In the data rows, the value 500 means zero.
Some points:
[463 347 486 291 468 357 531 486 336 511 422 450 463 641 378 576 394 333 429
 477 361 504 468 484 491 336 232 514 367 498 407 611]
[499 384 321 322 397 472 382 334 420 380 586 490 498 573 442 463 554 658 390
 604 635 442 233 290 452 239 500 575 996 718 747 636]
[560 415 637 735 705 421 526 494 600 372 551 437 411 480 383 609 312 416 489
 557 492 314 491 575 486 324 527 351 994 555 952 534]
[875 472 520 507 316 466 418 472 445 506 503 463 501 483 329 459 370 381 507
 517 345 315 359 432 349 712 598 327 546 530 763 549]
[713 419 521 399 892 468 263 508 830 999 441 370 971 736 366 464 990 863 965
 693 603 486 653 547 437 446 504 546 586 668 437 664]
[314 644 635 549 381 388 710 678 558 602 411 460 514 329 264 382 373 522 371
 412 619 462 357 420 684 762 524 238 564 780 726 375]
[349 546 725 729 674 467 562 643 303 413 557 424 411 442 492 459 513 600 598
 527 704 726 536 520 452 438 426 425 476 444 293 405]
[499 456 408 573 337 578 394 415 513 393 381 380 554 481 465 384 536 305 479
 709 353 418 418 542 606 282 448 999 509 640 609 533]
[429 346 441 705 529 529 582 725 617 730 276 768 582 579 720 687 325 607 718
 548 564 224 746 424 495 429 730 571 349 507 412 581]
[331 342 398 398 440 447 573 341 521 401 483 439 307 630 526 288 714 403 586
 830 448 375 275 557 343 864 653 599 298 613 428 319]
[842 706 191 721 636 585 707 237 257 999 622 316 414 346 706 516 239 712 503
 457 375 621 607 654 485 475 355 366 362 562 535 233]
[745 224 603 650 490 545 464 560 472 364 453 672 535 484 473 384 494 400 403
 285 381 461 542 402 436 466 329 478 433 660 522 432]
[420 409 453 484 517 262 325 697 551 400 440 462 578 273 551 841 449 358 739
 458 441 745 484 447 509 277 378 452 384 606 547 257]
[666 662 421 542 671 468 465 488 533 562 753 503 422 420 455 467 330 488 386
 436 518 486 420 388 534 496 592 506 452 730 386 523]
[571 520 449 657 437 311 353 386 546 524 376 524 598 578 251 599 302 498 546
 439 568 425 364 508 824 432 588 422 493 491 309 434]
[371 893 449 461 494 744 724 417 434 509 570 485 339 470 350 459 501 670 501
 541 688 517 577 583 436 301 499 534 456 387 414 475]
[408 990 658 607 791 386 328 388 405 289 408 595 646 542 513 508 435 533 477
 398 354 402 533 315 410 833 457 837 579 214 698 737]
[272 471 466 480 513 634 691 522 833 425 999 750 943 534 567 627 248 469 921
 788 457 497 517 481 516 568 336 421 484 442 558 523]
[507 490 281 459 300 409 708 437 404 440 557 599 478 545 301 654 771 567 565
 439 756 497 717 334 516 450 604 499 350 599 475 491]
[475 590 418 493 634 941 628 590 523 708 429 463 350 396 535 440 499 521 498
 492 443 508 323 250 398 523 490 999 824 454 683 221]
[394 527 590 518 415 273 459 749 522 515 471 457 438 278 420 357 659 621 355
 689 341 694 577 859 669 412 774 840 330 436 553 430]
[607 513 582 458 492 999 416 286 437 470 488 706 662 423 380 538 304 615 483
 556 272 699 699 938 761 557 628 667 451 604 817 604]
[436 310 570 337 507 327 324 390 273 450 563 516 450 504 505 416 670 620 479
 326 455 762 338 644 515 314 706 576 465 599 626 426]
[479 326 438 287 496 413 512 456 299 371 389 376 544 408 599 522 335 508 501
 534 433 602 742 302 817 540 509 565 704 629 166 633]
[542 351 440 425 447 339 403 445 364 456 542 573 406 385 326 285 544 333 609
 677 425 287 752 672 498 344 597 414 578 448 408 487]
[385 576 482 590 455 309 434 429 538 988 543 695 840 761 563 688 677 186  87
 377 497 686 302 417 487 404 323 474 497 317 493 374]
[154 625 324 463 999 999 538 653 671 382 314 465 392 499 474 620 453 295 422
 395 482 301 484 625 483 318 462 323 342 766 510 458]
[999 315 427 442 566 543 998 489 734 284 327 625 404 491 711 557 594 630 387
 420 446 514 388 427 512 531 548 474 465 504 713 512]
[402 443 250 492 472 343 345 398 590 526 391 476 417 448 664 454 320 449 443
 576 546 439 387 572 563 519 667 347 491 538 569 682]
[438 504 761 580 429 448 432 200 409 431 379 405 433 848 350 754 308 535 599
 658 457 440 512 470 631 616 559 383 413 395 404 343]
[661 561 363 706 529 413 568 596 512 468 510 322 461 400 488 555 692 424 574
 274 589 455 268 582 497 559 487 516 264 204 603 775]
[445 415 598 558 328 378 617 723 606 691 413 612 365 519 190 430 474 680 310
 430 464 364 457 549 349 407 257 415 363 431 531 725]
[467 426 394 492 392 512 275 477 557 492 401 495 678 457 440 395 255 400 520
 378 489 694 337 419 315 359 541 615 438 505 661 602]
[462 326 511 600 691 416 615 656 697 695 624 433 524 622 473 473 414 637 103
 722 449 458 693 290 645 636 410 570 352 486 633 297]
[594 343 509 395 457 449 389 441 333 493 460 561 497 358 237 377 429 405 512
 465 706 342 458 405 370 450 515 399 485 456 371 230]
[783 902 455 409 593 388 305 458 815 210 529 536 444 448 401 539 529 649 310
 399 580 506 439 628 329 583 387 536 364 682 225 530]
[420 436 403 233 524 361 383 475 355 434 508 608 391 487 419 699 557 463 293
 664 438 519 540 440 530 595 397 445 412 349 527 490]
[704 530 497 521 560 794 558 560 609 355 540 300 484 546 393 521 371 401 355
 526 322 497 520 373 297 492 474 394 597 328 282 752]
[356 380 464 385 468 504 385 323 545 449 399 435 528 370 566 469 487 470 546
 393 400 212 641 314 404 586 383 408 454 468 471 280]
[492 676 423 609 728 305 550 552 444 323 559 473 450 486 647 454 669 385 432
 520 440 433 268 446 543 399 618 455 766 690 573 711]
[301 412 469 302 410 542 393 388 582 569 325 308 474 413 790 222 484 427 507
 375 505 602 489 363 705 664 597 220 570 431 532 694]
[432 511 343 544 415 540 438 573 521 354 375 571 411 484 399 735 999 613 700
 454 363 940 769 485 534 837 485 290 701 510 855 468]
[572 494 590 643 574 688 324 455 369 641 484 399 366 528 483 375 514 317 414
 414 326 514 527 510 300 526 454 402 433 474 302 475]
[790 533 645 493 759 534 413 690 501 381 560 278 477 421 440 553 422 700 328
 425 428 536 579 250 582 417 569 638 575 384 276 561]
[466 414 513 532 402 466 560 298 671 342 514 408 429 369 421 444 572 454 554
 600 976 664 900 543 526 557 473 605 365 273 724 603]
[413 516 436 577 459 336 538 266 408 285 363 491 937 292 509 662 448 662 442
 579 543 505 431 454 159 464 507 459 458 393 480 174]
[683 687 525 562 536 225 433 839 506 414 560 560 422 538 710 606 566 318 692
 810 328 588 414 477 457 657 396 472 300 608 361 372]
[357 489 295 460 473 357 452 373 595 429 330 375 480 380 500 442 373 284 572
 509 722 581 357 666 698 462 333 569 601 368 348 503]
[748 426 896 574 479 786 473 595 506 256 529 344 576 444 459 413 597 682 601
 637 621 757 291 599 578 436 394 329 547 393 337 425]
[596 834 999 350 344 347 650 520 386 704 541 452 444 422 625 539 469 279 559
 384 526 316 596 462 404 569 445 605 544 999 767 696]
[500 404 299 476 289 628 444 582 669 562 748 865 479 275 448 585 612 460 487
 473 377 577 555 374 513 431 416 355 577 496 284 656]
[369 495 549 553 476 297 538 387 537 351 434 525 472 446 693 426 297 918 667
 628 654 647 329 600 470 472 417 409 334 575 489 485]
[315 457 366 894 621 450 590 335 375 405 620 477 471 358 451 386 858 462 442
 517 516 453 560 286 694 671 498 725 376 781 384 754]
[451 394 442 622 479 469 472 489 605 587 541 567 266 874 609 732 344 460 445
 533 697 727 686 980 380 951 658 582 974 681 164 613]
[650 642 582 471 517 990 293 732 224 585 413 574 601 339 542 564 330 223 515
 772 954 642 579 424 492 656 702 540 393 482 587 598]
[331 309 496 338 404 713 486 456 369 469 543 434 331 902 569 726 482 707 442
 485 523 701 399 360 393 457 376 444 244 626 665 568]
[675 788 640 465 351 498 657 486 611 570 473 649 244 857 572 440 453 493 786
 600 569 501 412 349 647 305 315 545 360 272 436 385]
[246 482 476 414 516 405 471 632 485 583 729 447 346 268 586 628 373 713 495
 293 363 295 452 480 369 367 559 471 415 276 522 569]
[480 321 462 419 363 455 602 565 491 505 575 492 377 634 435 691 443 461 746
 174 553 451 471 669 561 759 667 999 805 466 385 353]
[273 389 521 668 465 640 564 409 389 570 476 521 499 447 354 263 395 464 550
 343 339 602 308 350 388 679 380 484 526 568 468 754]
[440 433 421 291 481 411 379 500 411 448 515 464 448 403 411 425 472 541 524
 465 331 436 614 462 454 726 684 416 355 461 415 358]
[305 483 812 590 316 792 543 439 478 514 531 415 675 295 705 945 999 480 437
 597 508 193 398 636 536 357 519 367 548 419 337 426]
[421 435 884 443 372 573 492 362 892 756 630 560 581 352 689 521 434 436 305
 398 523 660 441 327 508 488 777 557 451 419 377 466]
[444 696 530 584 430 346 404 485 611 284 566 443 432 805 681 295 510 479 449
 421 556 565 999 532 480 192 614 488 647 515 701 304]
[423 392 405 303 504 363 359 494 401 462 481 385 393 580 493 633 385 608 453
 441 491 343 475 541 441 369 576 465 318 407 644 779]
[648 416 546 609 379 383 577 337 381 664 426 491 349 432 652 467 476 449 490
 634 412 406 562 476 438 296 543 359 551 306 485 655]
[602 726 411 507 247 636 495 375 466 404 380 591 482 428 467 509 538 626 519
 402 367 355 496 538 619 344 615 464 487 574 204 485]
[266 758 520 483 565 402 830 740 424 646 330 624 412 479 391 387 419 625 489
 644 309 663 439 418 466 378 663 397 865 397 436 541]
[508 479 823 437 999 556 561 350 557 443 538 972 444 581 603 286 664 557 532
 397 568 399 405 558 616 434 446 415 412 409 422 393]
[410 467 414 254 343 541 567 432 542 533 387 372 434 374 511 414 549 349 548
 478 384 532 516 499 340 467 213 398 478 420 360 411]
[450 370 634 639 496 526 575 565 697 391 574 338 396 613 417 298 485 210 494
 257 330 552 476 576 335 354 459 397 395 494 531 417]
[596 625 377 511 349 697 206 668 476 568 632 377 331 752 450 430 596 521 577
 445 524 290 422 531 856 681 536 306 474 317 685 280]
[520 403 536 413 371 422 385 608 378 516 487 536 487 264 736 399 497 693 381
 497 635 275 654 921 581 792 107 726 801 437 591 554]
[416 487 377 537 255 615 649 785 348 307 498 421 999 999 654 304 472 743 446
 390 449 356 545 593 498 480 502 434 439 544 381 498]
[522 412 249 497 387 543 315 705 311 547 598 697 468 622 797 357 644 451 474
 467 749 502 426 422 332 439 432 387 445 433 493 351]
[658 607 477 279 866 355 999 510 413 652 581 460 959 614 434 530 631 126 545
 479 644 547 522 768 578 591 663 450 504 336 531 501]
These points spread out most along one direction. Take the direction at right angles to it along which they spread out most. Go by this last direction. How many in every 100 of the points above lie lower along it than each point below? Answers are rounded to whole numbers. More than half of the points above lie lower than the first one.
[444 696 530 584 430 346 404 485 611 284 566 443 432 805 681 295 510 479 449
 421 556 565 999 532 480 192 614 488 647 515 701 304] ~ 28
[416 487 377 537 255 615 649 785 348 307 498 421 999 999 654 304 472 743 446
 390 449 356 545 593 498 480 502 434 439 544 381 498] ~ 82
[520 403 536 413 371 422 385 608 378 516 487 536 487 264 736 399 497 693 381
 497 635 275 654 921 581 792 107 726 801 437 591 554] ~ 0
[356 380 464 385 468 504 385 323 545 449 399 435 528 370 566 469 487 470 546
 393 400 212 641 314 404 586 383 408 454 468 471 280] ~ 49
[522 412 249 497 387 543 315 705 311 547 598 697 468 622 797 357 644 451 474
 467 749 502 426 422 332 439 432 387 445 433 493 351] ~ 78
[410 467 414 254 343 541 567 432 542 533 387 372 434 374 511 414 549 349 548
 478 384 532 516 499 340 467 213 398 478 420 360 411] ~ 66
[385 576 482 590 455 309 434 429 538 988 543 695 840 761 563 688 677 186  87
 377 497 686 302 417 487 404 323 474 497 317 493 374] ~ 99
[349 546 725 729 674 467 562 643 303 413 557 424 411 442 492 459 513 600 598
 527 704 726 536 520 452 438 426 425 476 444 293 405] ~ 79
[436 310 570 337 507 327 324 390 273 450 563 516 450 504 505 416 670 620 479
 326 455 762 338 644 515 314 706 576 465 599 626 426] ~ 13
[421 435 884 443 372 573 492 362 892 756 630 560 581 352 689 521 434 436 305
 398 523 660 441 327 508 488 777 557 451 419 377 466] ~ 83
[413 516 436 577 459 336 538 266 408 285 363 491 937 292 509 662 448 662 442
 579 543 505 431 454 159 464 507 459 458 393 480 174] ~ 80
[301 412 469 302 410 542 393 388 582 569 325 308 474 413 790 222 484 427 507
 375 505 602 489 363 705 664 597 220 570 431 532 694] ~ 21
